In the data rows, the value 500 means zero.
How far apart are the two rows of each pair, measured in a hidden way? 0 means very close, and 20 very far. Two or three weighted sums of its numbers give each row a place; it is the straight-line distance between the places.
array([476, 442, 537, 575, 572, 518, 589, 538, 445, 468, 424, 542, 510, 542, 487, 585, 325, 597])
array([630, 508, 343, 184, 600, 178, 470, 353, 587, 544, 277, 381, 550, 471, 651, 458, 442, 518]) ~ 15
array([365, 437, 628, 523, 273, 581, 299, 609, 287, 523, 462, 524, 611, 569, 292, 631, 573, 480])
array([475, 516, 558, 467, 256, 521, 384, 502, 383, 478, 545, 521, 509, 590, 456, 453, 474, 441]) ~ 4
array([752, 726, 403, 422, 581, 306, 396, 269, 805, 322, 403, 504, 217, 548, 710, 340, 412, 719])
array([485, 425, 534, 556, 580, 524, 596, 538, 471, 465, 420, 541, 538, 517, 500, 585, 339, 595]) ~ 10
array([335, 390, 559, 597, 583, 605, 439, 633, 364, 589, 526, 513, 637, 420, 328, 662, 527, 488])
array([494, 522, 494, 519, 457, 580, 715, 548, 566, 512, 525, 487, 499, 601, 506, 463, 379, 512]) ~ 3
array([491, 540, 514, 521, 474, 577, 700, 551, 542, 508, 513, 484, 493, 616, 511, 453, 385, 517])
array([448, 525, 445, 574, 410, 583, 661, 531, 544, 548, 587, 465, 501, 471, 479, 472, 611, 353]) ~ 10
array([486, 491, 483, 493, 477, 546, 420, 537, 466, 562, 592, 498, 523, 473, 493, 473, 626, 409])
array([437, 413, 510, 644, 682, 523, 526, 538, 489, 545, 514, 532, 522, 394, 428, 588, 478, 556]) ~ 10
array([497, 495, 543, 471, 198, 564, 478, 570, 304, 384, 571, 515, 553, 600, 567, 414, 527, 393])
array([466, 408, 513, 580, 630, 537, 639, 528, 513, 491, 448, 544, 530, 507, 443, 650, 383, 629]) ~ 19
array([607, 600, 374, 409, 447, 408, 559, 470, 674, 420, 471, 456, 417, 666, 626, 331, 380, 646])
array([765, 704, 422, 399, 587, 322, 396, 278, 822, 317, 404, 521, 224, 551, 707, 299, 387, 729]) ~ 12
array([478, 503, 568, 469, 299, 536, 425, 495, 393, 492, 590, 536, 508, 551, 472, 462, 504, 415])
array([469, 499, 495, 562, 499, 596, 686, 552, 527, 554, 538, 492, 505, 504, 467, 470, 573, 445]) ~ 3
array([488, 510, 547, 456, 258, 564, 508, 534, 391, 482, 565, 515, 535, 571, 490, 444, 487, 403])
array([632, 577, 417, 278, 709, 238, 480, 367, 588, 494, 384, 368, 471, 466, 646, 457, 599, 487]) ~ 11
array([310, 402, 662, 671, 504, 704, 625, 640, 280, 488, 422, 554, 617, 487, 312, 814, 481, 607])
array([476, 469, 524, 535, 447, 544, 515, 500, 474, 529, 568, 543, 528, 385, 483, 442, 349, 480]) ~ 13
array([486, 536, 473, 452, 451, 516, 469, 493, 496, 605, 673, 452, 497, 428, 507, 420, 558, 297])
array([483, 493, 558, 452, 295, 537, 429, 497, 395, 504, 587, 528, 539, 527, 491, 467, 518, 400]) ~ 9
array([381, 400, 623, 603, 607, 552, 588, 570, 393, 491, 338, 559, 538, 570, 330, 705, 370, 782])
array([475, 506, 498, 497, 490, 549, 405, 525, 449, 556, 585, 496, 515, 487, 482, 475, 639, 430]) ~ 7
array([505, 391, 423, 403, 549, 359, 456, 420, 544, 566, 345, 499, 539, 499, 497, 530, 412, 577])
array([456, 531, 474, 535, 353, 581, 587, 544, 547, 579, 545, 490, 506, 480, 458, 408, 522, 389]) ~ 6
array([479, 492, 452, 537, 490, 541, 564, 546, 549, 559, 555, 497, 501, 474, 476, 443, 561, 454])
array([492, 509, 557, 491, 198, 560, 484, 563, 289, 391, 583, 510, 533, 600, 552, 406, 512, 399]) ~ 11
array([380, 391, 607, 617, 599, 568, 557, 587, 384, 492, 329, 549, 553, 545, 339, 722, 380, 786])
array([555, 711, 594, 588, 553, 611, 490, 543, 607, 354, 487, 467, 336, 597, 518, 450, 442, 588]) ~ 4
array([634, 505, 334, 197, 580, 171, 483, 365, 608, 552, 291, 387, 539, 468, 639, 459, 423, 516])
array([381, 400, 628, 619, 599, 563, 587, 583, 390, 487, 334, 559, 536, 567, 336, 713, 366, 787]) ~ 11
array([601, 616, 356, 428, 444, 401, 566, 451, 652, 425, 464, 441, 419, 661, 621, 359, 393, 641])
array([463, 529, 483, 548, 355, 584, 603, 546, 546, 571, 559, 499, 509, 478, 460, 411, 519, 394]) ~ 13
array([494, 482, 467, 469, 491, 500, 436, 488, 493, 579, 641, 476, 552, 410, 520, 453, 572, 342])
array([631, 507, 335, 190, 584, 165, 491, 368, 600, 555, 291, 386, 530, 478, 633, 457, 412, 533]) ~ 3
array([424, 468, 459, 501, 488, 556, 468, 570, 423, 572, 616, 454, 580, 433, 463, 561, 649, 302])
array([767, 705, 423, 408, 590, 322, 405, 282, 821, 320, 393, 529, 225, 564, 710, 308, 396, 725]) ~ 10
array([999, 999, 607, 526, 693, 316,   8, 208, 778,   0, 574, 570,   0, 608, 991, 147, 657, 739])
array([478, 513, 560, 468, 301, 536, 430, 496, 388, 498, 599, 529, 512, 551, 470, 455, 495, 405]) ~ 8
array([460, 495, 507, 545, 434, 538, 507, 475, 459, 519, 561, 530, 519, 377, 482, 476, 365, 468])
array([476, 464, 488, 562, 594, 552, 546, 528, 495, 560, 585, 506, 537, 410, 485, 546, 618, 370]) ~ 2
array([999, 999, 616, 504, 719, 330,   0, 205, 761,   0, 550, 553,   0, 596, 999, 139, 687, 726])
array([475, 426, 486, 571, 674, 567, 644, 525, 502, 557, 551, 534, 537, 424, 507, 563, 566, 454]) ~ 8
array([558, 720, 590, 593, 546, 596, 521, 524, 616, 352, 497, 468, 333, 587, 519, 482, 440, 584])
array([463, 488, 510, 517, 371, 561, 498, 487, 453, 560, 613, 525, 530, 423, 451, 467, 560, 339]) ~ 2
array([470, 445, 493, 595, 669, 555, 637, 540, 488, 554, 551, 522, 518, 440, 495, 562, 563, 463])
array([464, 502, 488, 568, 504, 587, 669, 556, 524, 551, 530, 493, 509, 517, 462, 472, 572, 440]) ~ 6
array([472, 486, 474, 565, 489, 582, 685, 565, 552, 552, 538, 495, 508, 503, 471, 472, 561, 430])
array([356, 442, 625, 526, 278, 581, 298, 611, 284, 522, 459, 521, 610, 559, 287, 629, 568, 480]) ~ 4
array([622, 494, 321, 187, 574, 185, 459, 374, 585, 550, 278, 373, 558, 447, 643, 472, 432, 514])
array([485, 493, 549, 454, 299, 550, 437, 490, 399, 491, 583, 536, 533, 537, 490, 471, 512, 411]) ~ 3
array([496, 419, 548, 542, 590, 514, 593, 542, 450, 461, 406, 543, 531, 535, 500, 590, 336, 656])
array([999, 999, 625, 509, 719, 331,   0, 207, 774,   0, 561, 553,   0, 592, 996, 138, 697, 738]) ~ 10
array([425, 478, 568, 519, 355, 523, 358, 520, 386, 493, 513, 533, 526, 545, 397, 513, 502, 517])
array([468, 471, 502, 581, 578, 529, 483, 514, 481, 551, 563, 522, 519, 395, 477, 525, 495, 439]) ~ 8
array([430, 468, 476, 492, 505, 565, 475, 550, 412, 567, 621, 463, 580, 449, 476, 537, 640, 308])
array([615, 593, 369, 404, 451, 409, 567, 478, 670, 410, 456, 448, 420, 680, 623, 330, 388, 637]) ~ 16
array([315, 392, 694, 663, 528, 706, 611, 642, 284, 481, 413, 572, 614, 514, 309, 773, 463, 622])
array([474, 503, 546, 461, 265, 533, 390, 515, 393, 472, 566, 535, 539, 574, 480, 455, 479, 438]) ~ 14
array([489, 508, 568, 483, 211, 577, 463, 562, 277, 396, 566, 508, 546, 599, 563, 408, 534, 397])
array([485, 493, 548, 464, 297, 544, 426, 503, 393, 496, 593, 530, 532, 518, 488, 476, 512, 398]) ~ 10
array([480, 504, 557, 449, 260, 528, 382, 511, 394, 478, 559, 528, 535, 579, 480, 467, 485, 429])
array([443, 503, 441, 566, 414, 583, 648, 550, 542, 558, 570, 456, 498, 485, 470, 452, 593, 370]) ~ 12
array([473, 453, 494, 567, 567, 541, 479, 520, 488, 565, 564, 522, 539, 378, 496, 530, 524, 433])
array([636, 492, 330, 187, 588, 166, 494, 373, 619, 549, 285, 381, 559, 460, 651, 467, 437, 514]) ~ 11
array([462, 532, 476, 543, 352, 587, 590, 541, 552, 574, 554, 493, 509, 476, 453, 421, 516, 387])
array([479, 427, 529, 554, 585, 527, 596, 538, 467, 462, 431, 537, 540, 522, 501, 586, 339, 600]) ~ 5
array([475, 441, 548, 567, 590, 525, 581, 537, 434, 467, 416, 532, 527, 527, 494, 579, 350, 603])
array([476, 375, 455, 459, 554, 457, 464, 429, 494, 612, 430, 521, 559, 468, 512, 585, 458, 474]) ~ 1
array([470, 482, 530, 538, 441, 533, 509, 494, 470, 524, 555, 538, 499, 413, 459, 428, 337, 482])
array([468, 482, 515, 522, 377, 558, 485, 500, 461, 554, 610, 536, 531, 432, 455, 470, 551, 356]) ~ 9
array([460, 416, 530, 581, 652, 551, 623, 516, 498, 486, 441, 530, 521, 525, 441, 648, 404, 634])
array([441, 452, 466, 488, 494, 559, 492, 556, 442, 569, 629, 467, 585, 440, 470, 545, 640, 303]) ~ 10
array([360, 440, 644, 520, 268, 583, 302, 611, 275, 537, 460, 520, 612, 561, 288, 621, 579, 477])
array([878, 858, 372, 209, 663, 155, 373, 270, 867, 253, 402, 381, 187, 613, 836, 218, 519, 720]) ~ 4
array([327, 399, 579, 600, 602, 605, 418, 625, 342, 579, 509, 498, 621, 423, 330, 656, 532, 499])
array([461, 500, 525, 529, 389, 561, 479, 487, 447, 548, 603, 517, 521, 423, 449, 464, 578, 360]) ~ 1
array([463, 409, 514, 570, 640, 548, 641, 535, 513, 494, 439, 537, 525, 508, 442, 652, 390, 629])
array([869, 880, 357, 220, 654, 163, 371, 247, 843, 253, 411, 369, 179, 602, 832, 256, 535, 710]) ~ 11
array([384, 403, 637, 617, 607, 554, 585, 579, 385, 491, 344, 560, 538, 575, 337, 695, 357, 780])
array([862, 862, 361, 216, 652, 165, 346, 264, 845, 251, 387, 364, 179, 598, 831, 226, 518, 711]) ~ 15
array([475, 372, 464, 469, 553, 444, 464, 423, 498, 612, 430, 544, 566, 462, 523, 589, 459, 476])
array([481, 451, 500, 556, 571, 537, 481, 522, 492, 553, 569, 530, 541, 378, 492, 521, 507, 432]) ~ 2
array([467, 452, 503, 583, 680, 577, 641, 521, 483, 551, 540, 507, 535, 428, 498, 559, 574, 470])
array([484, 509, 550, 463, 260, 519, 390, 509, 389, 469, 553, 531, 535, 579, 482, 465, 484, 424]) ~ 13
array([494, 478, 458, 471, 491, 493, 438, 489, 484, 582, 642, 472, 546, 414, 524, 461, 566, 346])
array([491, 510, 569, 480, 214, 576, 456, 563, 280, 385, 569, 503, 546, 600, 561, 407, 530, 397]) ~ 13
array([464, 401, 515, 581, 636, 538, 644, 523, 515, 492, 452, 544, 527, 510, 440, 655, 390, 627])
array([475, 454, 499, 560, 572, 540, 472, 518, 488, 549, 567, 534, 540, 379, 488, 529, 506, 438]) ~ 5
array([615, 588, 371, 411, 448, 406, 564, 476, 681, 414, 470, 456, 426, 686, 625, 333, 381, 641])
array([999, 993, 593, 521, 691, 328,   0, 221, 764,   0, 557, 534,   0, 577, 999, 157, 692, 728]) ~ 16
array([639, 492, 334, 179, 588, 170, 494, 371, 615, 550, 297, 374, 559, 466, 655, 459, 427, 506])
array([479, 422, 533, 552, 579, 520, 599, 545, 468, 464, 420, 528, 538, 517, 501, 585, 338, 603]) ~ 11
array([498, 383, 401, 424, 525, 354, 449, 424, 542, 566, 347, 483, 541, 487, 497, 554, 412, 583])
array([383, 400, 622, 599, 617, 570, 571, 569, 376, 491, 327, 556, 554, 556, 348, 701, 394, 776]) ~ 16
array([440, 401, 497, 635, 692, 534, 536, 536, 500, 538, 509, 534, 544, 376, 445, 600, 491, 538])
array([379, 400, 622, 600, 629, 573, 564, 563, 381, 485, 324, 552, 548, 559, 337, 708, 400, 780]) ~ 4
array([498, 525, 492, 522, 461, 578, 713, 558, 565, 507, 519, 488, 499, 613, 513, 458, 375, 512])
array([635, 504, 336, 190, 583, 162, 490, 363, 591, 551, 287, 383, 537, 472, 642, 454, 413, 519]) ~ 6
array([513, 374, 419, 408, 540, 344, 476, 427, 568, 569, 352, 506, 546, 495, 500, 534, 408, 574])
array([999, 999, 615, 510, 717, 331,   0, 194, 760,   0, 551, 550,   0, 593, 999, 142, 697, 735]) ~ 14
array([480, 496, 565, 461, 306, 550, 430, 506, 396, 497, 587, 535, 540, 530, 489, 478, 518, 393])
array([490, 526, 473, 460, 442, 510, 473, 498, 505, 600, 682, 452, 502, 425, 507, 416, 565, 297]) ~ 9
array([458, 525, 485, 550, 357, 583, 600, 542, 547, 575, 572, 504, 510, 483, 451, 419, 515, 383])
array([452, 525, 437, 572, 415, 573, 677, 524, 546, 557, 582, 471, 502, 477, 476, 470, 617, 358]) ~ 4
array([464, 466, 516, 577, 582, 545, 461, 515, 474, 554, 564, 518, 532, 377, 485, 519, 532, 435])
array([474, 464, 485, 570, 588, 550, 538, 526, 482, 562, 596, 505, 537, 411, 484, 553, 610, 372]) ~ 1
array([475, 470, 534, 535, 448, 539, 513, 500, 482, 525, 559, 547, 526, 382, 483, 448, 345, 475])
array([717, 580, 397, 198, 668, 134, 382, 340, 623, 450, 306, 382, 447, 493, 728, 384, 478, 586]) ~ 9
array([494, 518, 461, 446, 449, 520, 474, 492, 512, 590, 674, 467, 521, 418, 525, 431, 577, 292])
array([475, 520, 553, 460, 258, 522, 389, 513, 394, 484, 555, 524, 507, 599, 462, 459, 475, 430]) ~ 8
array([633, 575, 421, 278, 709, 234, 476, 375, 593, 487, 389, 368, 468, 474, 653, 457, 600, 488])
array([324, 399, 578, 599, 596, 602, 419, 618, 335, 591, 525, 503, 628, 431, 322, 661, 537, 496]) ~ 10
array([862, 874, 357, 228, 658, 174, 344, 269, 843, 252, 393, 363, 181, 600, 836, 237, 526, 727])
array([476, 447, 489, 569, 577, 533, 473, 520, 499, 551, 555, 528, 538, 381, 491, 527, 512, 432]) ~ 10
array([482, 494, 459, 554, 555, 558, 613, 546, 531, 558, 559, 470, 515, 405, 485, 531, 748, 405])
array([439, 472, 485, 493, 501, 563, 479, 544, 414, 567, 629, 471, 577, 451, 472, 549, 658, 305]) ~ 2
array([475, 430, 492, 579, 669, 566, 654, 532, 500, 549, 545, 532, 540, 422, 503, 566, 572, 457])
array([333, 388, 568, 598, 580, 598, 436, 634, 362, 593, 519, 508, 639, 426, 327, 667, 522, 488]) ~ 3
array([511, 390, 421, 423, 538, 347, 470, 422, 547, 567, 352, 498, 523, 507, 496, 536, 397, 588])
array([465, 460, 496, 572, 568, 532, 482, 523, 482, 551, 568, 530, 514, 399, 484, 516, 505, 433]) ~ 9
array([481, 497, 552, 467, 307, 543, 425, 506, 397, 488, 591, 538, 540, 535, 490, 475, 511, 402])
array([508, 391, 424, 411, 549, 358, 456, 417, 542, 563, 346, 507, 536, 502, 510, 524, 416, 582]) ~ 12
array([509, 396, 422, 422, 536, 341, 468, 413, 555, 568, 356, 507, 528, 518, 497, 528, 399, 585])
array([999, 999, 620, 507, 714, 330,   0, 204, 768,   0, 560, 550,   0, 602, 999, 148, 693, 736]) ~ 17
array([464, 499, 477, 510, 474, 552, 394, 542, 448, 556, 584, 486, 521, 466, 484, 488, 631, 427])
array([436, 460, 556, 528, 335, 524, 376, 531, 417, 493, 520, 528, 533, 548, 400, 528, 485, 505]) ~ 3
array([880, 862, 363, 211, 663, 168, 371, 251, 867, 247, 398, 386, 185, 615, 838, 217, 519, 717])
array([563, 715, 623, 577, 573, 609, 506, 543, 602, 348, 491, 479, 335, 613, 520, 435, 436, 593]) ~ 9
array([327, 391, 563, 586, 578, 596, 440, 630, 363, 588, 527, 507, 633, 423, 326, 657, 531, 485])
array([471, 413, 558, 552, 558, 517, 523, 533, 410, 463, 438, 534, 541, 523, 457, 618, 428, 623]) ~ 4
array([484, 506, 555, 453, 264, 533, 396, 509, 390, 473, 557, 525, 530, 586, 469, 462, 493, 423])
array([761, 722, 428, 412, 579, 317, 396, 290, 822, 317, 405, 518, 202, 585, 697, 300, 385, 743]) ~ 11
array([471, 508, 499, 500, 490, 543, 409, 524, 445, 548, 594, 497, 517, 479, 483, 471, 634, 422])
array([516, 383, 417, 415, 541, 343, 471, 412, 566, 571, 351, 503, 550, 498, 505, 538, 404, 582]) ~ 5
array([487, 495, 459, 480, 487, 489, 433, 500, 482, 586, 641, 474, 526, 418, 510, 454, 559, 367])
array([321, 411, 543, 619, 569, 591, 437, 622, 346, 595, 525, 496, 631, 395, 340, 696, 545, 477]) ~ 4
array([638, 505, 334, 191, 580, 165, 489, 377, 606, 551, 288, 383, 537, 473, 633, 451, 417, 517])
array([447, 555, 463, 562, 348, 582, 594, 526, 536, 571, 564, 482, 505, 459, 459, 459, 546, 386]) ~ 6
array([314, 403, 672, 679, 511, 701, 621, 633, 282, 478, 437, 564, 619, 491, 311, 819, 468, 619])
array([488, 497, 545, 453, 309, 537, 427, 496, 393, 492, 595, 532, 534, 531, 480, 478, 515, 399]) ~ 12
array([609, 590, 368, 408, 448, 410, 565, 466, 675, 414, 461, 459, 420, 681, 625, 331, 380, 639])
array([454, 516, 467, 548, 433, 591, 660, 534, 543, 554, 570, 471, 500, 496, 472, 427, 601, 368]) ~ 11
array([456, 496, 537, 527, 393, 565, 471, 488, 443, 549, 608, 530, 522, 431, 449, 464, 575, 355])
array([483, 485, 457, 549, 546, 553, 603, 539, 531, 569, 557, 478, 513, 410, 482, 529, 750, 407]) ~ 6
array([465, 483, 513, 530, 376, 556, 479, 496, 473, 552, 614, 529, 531, 412, 449, 478, 561, 338])
array([479, 379, 462, 469, 547, 448, 464, 414, 509, 611, 432, 534, 564, 467, 523, 592, 464, 475]) ~ 4
array([485, 490, 462, 550, 563, 558, 611, 532, 531, 566, 550, 480, 510, 413, 479, 522, 753, 400])
array([453, 518, 455, 567, 434, 592, 660, 540, 549, 552, 570, 481, 496, 503, 468, 435, 615, 373]) ~ 8
array([813, 821, 374, 243, 622, 197, 509, 262, 860, 306, 377, 376, 211, 617, 763, 257, 469, 662])
array([495, 477, 473, 461, 495, 496, 433, 497, 492, 584, 643, 475, 552, 413, 523, 464, 572, 348]) ~ 6
array([332, 386, 561, 593, 583, 597, 435, 632, 364, 602, 529, 500, 634, 416, 333, 661, 527, 492])
array([472, 506, 497, 507, 497, 548, 414, 521, 452, 557, 582, 494, 515, 473, 491, 464, 626, 420]) ~ 4
array([458, 412, 523, 596, 635, 527, 629, 526, 511, 495, 455, 537, 505, 529, 426, 640, 371, 642])
array([458, 520, 463, 554, 435, 587, 649, 544, 542, 545, 580, 477, 496, 497, 472, 432, 610, 363]) ~ 10
array([462, 532, 477, 546, 350, 589, 601, 547, 539, 581, 563, 499, 507, 479, 455, 405, 527, 380])
array([479, 485, 441, 506, 495, 538, 520, 535, 500, 553, 624, 467, 510, 429, 496, 488, 738, 386]) ~ 5
array([474, 446, 501, 566, 570, 544, 482, 515, 486, 550, 566, 520, 533, 382, 497, 529, 507, 435])
array([387, 401, 625, 605, 627, 573, 565, 573, 385, 480, 322, 564, 559, 551, 340, 700, 386, 785]) ~ 5
array([485, 370, 453, 462, 537, 444, 490, 436, 523, 617, 445, 552, 573, 466, 519, 601, 446, 473])
array([434, 463, 549, 534, 337, 514, 386, 524, 418, 489, 523, 527, 535, 553, 407, 523, 484, 500]) ~ 14
array([473, 463, 488, 564, 592, 547, 541, 538, 494, 567, 602, 513, 537, 413, 489, 564, 623, 363])
array([507, 391, 419, 404, 552, 352, 451, 416, 543, 576, 347, 504, 543, 501, 506, 533, 418, 587]) ~ 10
array([514, 375, 408, 415, 544, 355, 467, 414, 559, 568, 345, 502, 549, 490, 505, 538, 415, 579])
array([466, 447, 499, 579, 666, 557, 648, 534, 481, 550, 549, 526, 515, 441, 487, 556, 558, 477]) ~ 12
array([455, 419, 517, 601, 634, 528, 639, 525, 509, 498, 443, 553, 508, 532, 430, 642, 379, 644])
array([466, 493, 484, 565, 495, 583, 683, 565, 554, 562, 541, 496, 513, 507, 465, 478, 563, 436]) ~ 7
array([506, 397, 428, 410, 553, 358, 458, 414, 540, 564, 343, 506, 545, 496, 504, 531, 414, 577])
array([455, 514, 467, 554, 434, 590, 648, 533, 558, 555, 565, 468, 496, 501, 472, 430, 607, 363]) ~ 4
array([873, 870, 382, 205, 666, 169, 357, 251, 848, 249, 385, 369, 177, 618, 837, 213, 521, 720])
array([451, 545, 491, 546, 362, 587, 586, 535, 514, 567, 553, 488, 500, 492, 453, 405, 532, 396]) ~ 6
array([478, 451, 489, 579, 575, 541, 474, 514, 486, 549, 563, 516, 538, 385, 493, 522, 517, 437])
array([640, 497, 322, 179, 582, 169, 487, 365, 619, 554, 289, 400, 561, 457, 644, 463, 432, 505]) ~ 14
array([483, 424, 537, 558, 581, 524, 603, 540, 471, 459, 424, 534, 532, 518, 501, 592, 336, 606])
array([318, 404, 550, 608, 573, 595, 439, 619, 344, 605, 537, 489, 637, 408, 328, 701, 538, 488]) ~ 4
array([490, 532, 511, 516, 468, 584, 695, 559, 545, 509, 510, 478, 490, 609, 507, 450, 378, 503])
array([479, 501, 553, 454, 265, 526, 387, 509, 406, 481, 549, 527, 531, 576, 480, 457, 477, 417]) ~ 6
array([569, 719, 619, 576, 551, 604, 522, 548, 619, 344, 484, 490, 315, 618, 512, 434, 411, 592])
array([469, 484, 470, 558, 492, 595, 692, 563, 552, 559, 549, 495, 512, 502, 471, 479, 569, 439]) ~ 5
array([427, 481, 546, 531, 329, 509, 386, 513, 400, 496, 519, 518, 533, 530, 394, 558, 508, 502])
array([469, 411, 561, 540, 554, 515, 524, 528, 408, 466, 444, 539, 536, 519, 464, 627, 420, 626]) ~ 7
array([387, 383, 615, 596, 606, 564, 589, 577, 399, 483, 335, 561, 564, 552, 347, 717, 381, 770])
array([515, 375, 411, 404, 539, 349, 473, 422, 561, 572, 352, 509, 556, 493, 510, 536, 411, 588]) ~ 9
array([466, 482, 512, 526, 374, 556, 492, 498, 467, 559, 613, 528, 530, 426, 450, 471, 559, 348])
array([476, 504, 547, 452, 266, 531, 391, 507, 390, 475, 559, 526, 532, 577, 479, 468, 486, 415]) ~ 7
array([507, 390, 416, 413, 556, 352, 448, 408, 535, 565, 333, 498, 534, 496, 503, 522, 406, 586])
array([477, 456, 485, 569, 591, 551, 536, 538, 501, 574, 605, 502, 539, 421, 485, 550, 617, 367]) ~ 12
